One turn moves every row onto another: examples first, then more rows asked
q625: [-12   9  -5  -8   7 -27  22   0  -1   0 -10  -6 -19   6  14]
q883: [-10  -6  10 -10 -10  -8  12  14  -6   0  -6  -3 -23  13   3]
q292: [-28   9   0  -2  -5   2   7  -7  -3 -16   5   3   7 -17  -6]
q643: [-10  15 -10   5  -4   6 -13   6   7  -5  -2  10   8   0 -12]
q129: [-25  16   6   2  -2   4   7  -6  -9  -7   8   4   9 -13  -2]
q107: [ 19   2  12  -8  -4 -18   0   1   8  -6  -8  -2 -13  -7  12]
q847: [-23   7 -24   0   2  -2   4 -17   5 -13   4  -2  14  -2  -4]
q884: [ -7  20  -6   2   7   1  -8   5   4  -7 -11   8  17  10  -6]
q529: [  1 -11  -8 -11   2  -5  12 -21  -9   9 -10 -28 -13   9   7]
q189: [ 14 -20  -4  -7  -3 -11  11  -4  14  -2  -4 -17  -8  13   3]
q562: [-18   5 -12  -2 -11   7 -14  -2   4 -13   1   9   9  -2  -9]
q855: [ 13 -12  -1  -5 -12   5  16 -18  -9   6  -8 -25   3   4   3]
q565: [  5   7  12 -13  -1  -8   2 -13 -17   5 -12 -14 -20 -12  15]
q718: [ -3   3 -10  -9  -5 -14  -2  -4  -5   4  -6   1 -14  27  20]
q470: [  7  -8  13  -9  -3 -13  15 -21  -5  -2   5 -12  -5   4  23]
q390: [ 22  -1  -5  -3  -6  -4   9  -1   7   2 -21 -19  -6 -11  -6]
q514: [ 14  -4  -7 -10  -2  -6  -5   0   2   6 -20 -18 -22  -1  -2]
q371: [-22   7 -19   7   6   2  10 -12   4  -3   6  -5  16   6  -8]
q397: [ 18  12   5  -5  -8  -6   5 -19 -11   3 -14 -12  -1 -13  17]
q35: [-20  15  15  -1   1   8   7   1 -12  -8  -1   6  16   4  -3]
q586: [-20  10  -6   4  14  -1  18  -3   2  -6  -5  -6  20  11  -9]

q883 moves to q625
q292 moves to q847
q397 moves to q855
Now find these:
q643 moves to q129
q529 moves to q514
q107 moves to q470
q884 moves to q35

